In the rows, zero is written as 128.
The same turns and mirrors carry the whole set onto itself and the rows of a family onto each other. Which other rows belong to the same family as each row named below? List them in the order they appear above.
These 32 rows form 4 families of 8 rows each.
mok: [155 117 129 136 119 133 141 161]
mukan: [114  84 116 107 142 154 130 138]
Gusa: [ 98  94 138 111 154 130 118 113]
lav: [127  92 121 135 134 120 120  92]
ronuz: [124 104 155 108 106 119 101 118]
poves: [132 109 158  92 102 134 117 128]
Mavo: [147 147 150 127 106 123 121 112]
pozok: [156 145 132 140 119 112 126 120]
rap: [125 135 100 129 148 140 160 136]
zelo: [155  92 135 114 111 117 116 113]
pasel: [155 124 136 110 105 134 106 146]
sape: [ 93 141 137 105 148 122 123 108]
dop: [118 148 128  88 142 135 142 150]
pida: [ 92  95 123  97 135 147 135 134]
zove: [130 167 135 117 130 138 144 121]
vam: [ 94 123 126 101 134 126 120  92]
Lufu: [117 131  98 145 153 125 144 125]
Tesim: [121 148 134 101 119 139 140 162]
godi: [152 103 128 109 112 129 139 161]
fam: [ 93 148 120 123 143 141 144 141]
pogev: [ 93 116 119 127 149 124 155 108]
kagon: [101  93 105 109 148 135 140 141]
Bab: [ 96 137 127 127 141 129 122  93]
bona: [150 147 117 125 100 129 143 141]
setod: [118  72 120 119 124 119 117 132]
kulug: [133 156 139 129 112 104 131 115]
ras: [126 143 114 144 143 121 161 125]
Vedig: [118 158 130  90 120 130 127 142]
dep: [156  99 118 131 106 135 139 145]
dab: [123  98 141  93 111 138 100 129]
gol: [131  82 126 146 134 129 134 112]
teko: [131  93 127 149 112 124 119 103]

Same family as pozok: ronuz, rap, pida, godi, Bab, Vedig, gol
Same family as bona: Gusa, zelo, pasel, zove, fam, pogev, setod

The same turns and mirrors carry the whole set onto itself and the rows of a family onto each other. Which other rows belong to the same family as each row named below? List them in the order they appear above.
These 32 rows form 4 families of 8 rows each.
fubo: [168 114 146 108 100 143 127 131 125 114 137 164 124 130 134 115 114 132
 147 104 141 146  98 144 126 152 140]
Tid: [108 116 142 143 137 123 123 142 136  93 129 132 137 153 163  95 170 103
 103 118 128 152 123 133 114 109 164]
noza: [157 123 135 139 114 118 144 152 132  88 139 114 157 122 165 121 171 130
 105 120 152 101 119 140 172 126 103]
zuvis: [144  91 154  94 109 121 100 132 109 118 165 109 116 155 140 146 152 107
  96 123 137 126 120 108 123 128 113]
mede: [119 163 132 135 149 150 178 109 138 107 100 155 146 122 147  97 132 119
 135 113 132 123 121 124 154 128 145]
Vadas: [128 152 132 121 157 161 173 115 137 115 106 147 153 120 172  84 126 139
 139 119 134 116 119 125 147 115 131]
Mopuv: [173 139 122  87 121 146 152 104 111 131 136 129 120 119 135 143 121 136
 139 131 149  95 123 109 151 136  89]
ritis: [149 119 144 147 109 130 146 138 143 106 133 130 159 122 160 130 164 139
  87 110 153 107 137 141 170 124 100]
vedo: [166 117 140 104 119 120 130 132 132 108 137 164 146 135 136 109 124 122
 137 101 141 143  90 153 121 160 134]
bariz: [127 149 129 125 153 151 168 104 137 105  97 145 149 131 160  81 128 127
 145 120 146 133 122 125 148 108 148]
bomaf: [118 131 133  72 148 153 123 112 117 123 120 134 106 138 137 115 120 111
 146 151 123 138 113 112  94 119 150]
zefef: [147 129 134  94 113 142 136  93 125 132 137 133 119 113 137 130 120 138
 142 143 160  87 119 117 144 132  79]
gufam: [153 112 135 146 111 117 151 141 139  95 122 142 160 126 156 128 162 136
 110 109 144  99 124 143 172 124 101]
vem: [140  98 145  98 100 123  95 134 123 114 149 117 112 140 126 159 159 110
  93 141 143 131 130 126 116 129 119]
gope: [153 146 130  89 113 145 163 109 123 128 141 138 105 120 141 137 127 148
 142 134 157 104 115  99 146 128  87]
Gefu: [157 124 132 152 118 119 143 154 142 112 128 126 156 124 148 133 177 139
 111 124 151 106 117 134 170 138 105]
Bikol: [120 120 144 126 144 142 132 157 135  97 117 129 147 146 160 114 165 112
  91 118 117 161 130 135 119 111 170]
Puza: [125 138 133  81 149 155 122 106 114 130 141 119  97 140 141 115 125 107
 130 143 134 146 127 105  92 116 154]
Nusur: [155  99 132  92 103 125  96 138 113 122 158 108 115 153 153 143 162 118
 100 142 141 127 119 117 112 123 102]
nar: [116 139 134  72 134 155 132  94 109 116 130 137 103 151 153 109 117  98
 125 131 122 145 123 106  98 115 142]
Moda: [109 135 122 118 160 130 146 115 127 109 126  97 134 137 163 128 172 112
  93 146 135  99 152 104 139  87 116]
Por: [150 100 140 101 108 122 104 143 116 119 166 116 109 136 137 161 158 116
  94 130 132 110 129 122 117 132 106]
pil: [150 138 123  88 127 146 151  99 127 126 132 128 102 114 132 126 132 135
 148 131 156  91 131 115 153 129  82]
Zoded: [115 139 123 126 139 148 146 113 115 115 129  96 109 138 162 129 167 115
 104 148 134 101 154  89 144  84 120]
tonu: [137 163 110 134 149 148 176 113 139 106 100 150 141 118 158  92 139 132
 145 126 139 120 126 135 144 115 141]
ler: [128 111 145 137 132 125 124 148 126  98 132 132 155 153 165 115 154 108
  91 119 121 153 119 132 111 112 173]
valis: [164 110 144 112 106 142 126 143 142 104 129 155 136 126 130 102 114 141
 126 110 144 146  87 139 125 156 135]
Gul: [124 133 128  90 144 151 131  94 116 134 127 147 100 152 133 119 120 109
 137 128 123 144 127 102  93 119 151]
monen: [109 149 124 123 144 140 138 103 125 121 127 106 116 130 158 125 182 112
  95 141 137 103 134 104 146  75 112]
tokir: [104 139 133 107 150 142 143 107 117 125 125 108 129 134 168 143 172 107
 107 151 131 101 162 112 139  86 114]
Ropa: [165 113 140 104 108 136 137 145 126 107 132 158 143 145 142 117 113 125
 141 116 136 147 106 137 120 175 135]
lano: [122 117 133 136 138 130 110 139 129 102 119 125 156 156 160 102 167  90
  94 121 116 146 125 143 121 123 161]

Same family as Gul: Tid, noza, zuvis, Mopuv, vedo, Zoded, tonu
Same family as Gefu: mede, gope, Nusur, nar, monen, Ropa, lano

The same turns and mirrors carry the whole set onto itself and the rows of a family onto each other. Which other rows belong to the same family as each row named below? List them in the order they appear above.
These 32 rows form 4 families of 8 rows each.
givol: [ 71 107 111 139 131  84 132  92 161 124 149 111 134 162  85 140 134 137
 107 128 124  90 172]
Sus: [105 108 131 148  88  90 104 131 138 148 131 144 149 194  86 136 106 123
 146 162 126 126 177]
bopop: [113 121 113 142 104 101 101 131 138 146 124 123 142 193  74 147 107 140
 128 149 114 122 185]
Fabo: [120  88 125 158  91  81 132  88 133 135 108 131  71 173 100 115 143 145
 157 122 138 119 157]
mas: [120  99 118 153  88 119 152  92 164 113 150 114 107 138 151 113 152 143
 121 107 158 133 125]
femi: [116  98 114 133 103 104 143  87 158 122 150 113  99 132 141 111 158 164
 101 101 138 120 126]
Bagu: [120 110 151 127  79  78 144  99 163 114 144 129 106 137  88 144 130 161
  95 151 142 144 161]
Tem: [115 114 133 132  94  80  89 120 142 143 126 138 134 180  80 151 103 127
 141 150 115 116 178]
nipaz: [ 67 103 123 137 131  86 135 100 154 117 146 103 120 147  94 141 132 138
 131 126 132  82 151]
govuz: [ 79  97 105 135 135  98 139  92 166 123 130 105  99 150  85 152 128 142
 130 134 127  99 163]
Rut: [122 102 128 142  64  92 156  93 171 102 139 128 109 151 101 130 140 162
  95 153 144 151 172]
Boge: [ 84 108 116 130 108 116 129 140 164 120 167 110 162 140 127 131 116 137
  95 149 138 134 141]
sozut: [101 118  92 142 118 128 111 120 123 146 134 119 130 180 139 108 142 118
 146  97 127 105 153]
Milef: [124 128 120 126 102  84 113 122 143 134 132 143 142 186  83 157 102 130
 125 160 126 138 180]
tiru: [132 102 153 131  61  70 144  95 172 114 135 127 121 150  92 144 127 161
 113 140 143 130 175]
vubo: [109 109  99 136 129 118 101 129 133 154 129 117 140 182 129 118 113 120
 154 114 124  98 137]
dad: [152 119 126 165  71 122 121 125 134 142 119 154 131 175 135 108 132 145
 132 143 140 158 158]
balo: [108  94 120 134  86 117 104 128 169 132 177 119 161 140 119 121 119 147
  89 151 116 139 148]
bazi: [101  93 104 158 114 113  96 120 124 150 140 129 136 186 140  99 131 122
 148 114 119  97 141]
kub: [132 102 139 153  75  92 143 103 180 113 139 119 121 151  85 152 117 165
 103 159 145 150 158]
seko: [105  90 121 153  99 112 151  98 144 120 157 120 109 143 147  92 158 157
 101 116 146 124 125]
zat: [ 89 104  91 150 129 124 104 124 124 156 145 131 127 176 134 102 137 125
 133 124 119 115 127]
rafes: [146 103 111 147  86  93 127  82 140 137 101 135  87 191 104 117 137 147
 153 118 131 116 168]
fiv: [151  97 133 143  59 111 115 127 134 146 131 146 115 165 142 107 130 150
 140 136 139 155 130]
zudek: [116 115 107 132 100 130 109 134 147 130 169 111 167 143 125 137 130 135
  95 152 133 137 134]
gezu: [113 111 124 148 105  76 143  92 127 137 103 138  87 185 107 126 144 140
 158 113 146 107 155]
Gudu: [106  82 107 151  92 126 144 100 162 123 135 103 108 146 147  91 152 153
 123 108 143 111 129]
bilu: [117 105 124 164  93  89 144  90 155 129 104 126  83 189 100 123 129 147
 155 104 139 118 178]
vuk: [154 100 132 148  60 105 105 117 133 145 138 155 122 177 134 103 129 146
 111 139 129 159 152]
Nam: [151 114 122 143  59 111 118 129 138 134 138 140 151 184 146  95 125 141
 119 133 141 150 146]
riso: [ 81 100 104 129 121  98 133  99 169 117 154  83 117 157  89 153 127 138
 118 112 132  98 153]
dip: [101 115 130 127 102 111 108 131 153 129 176 127 172 151 128 128 118 139
  86 143 122 121 145]

Same family as fiv: givol, Sus, femi, tiru, balo, zat, gezu
Same family as seko: Fabo, Bagu, Tem, nipaz, bazi, vuk, dip
Same family as mas: bopop, sozut, dad, kub, zudek, bilu, riso

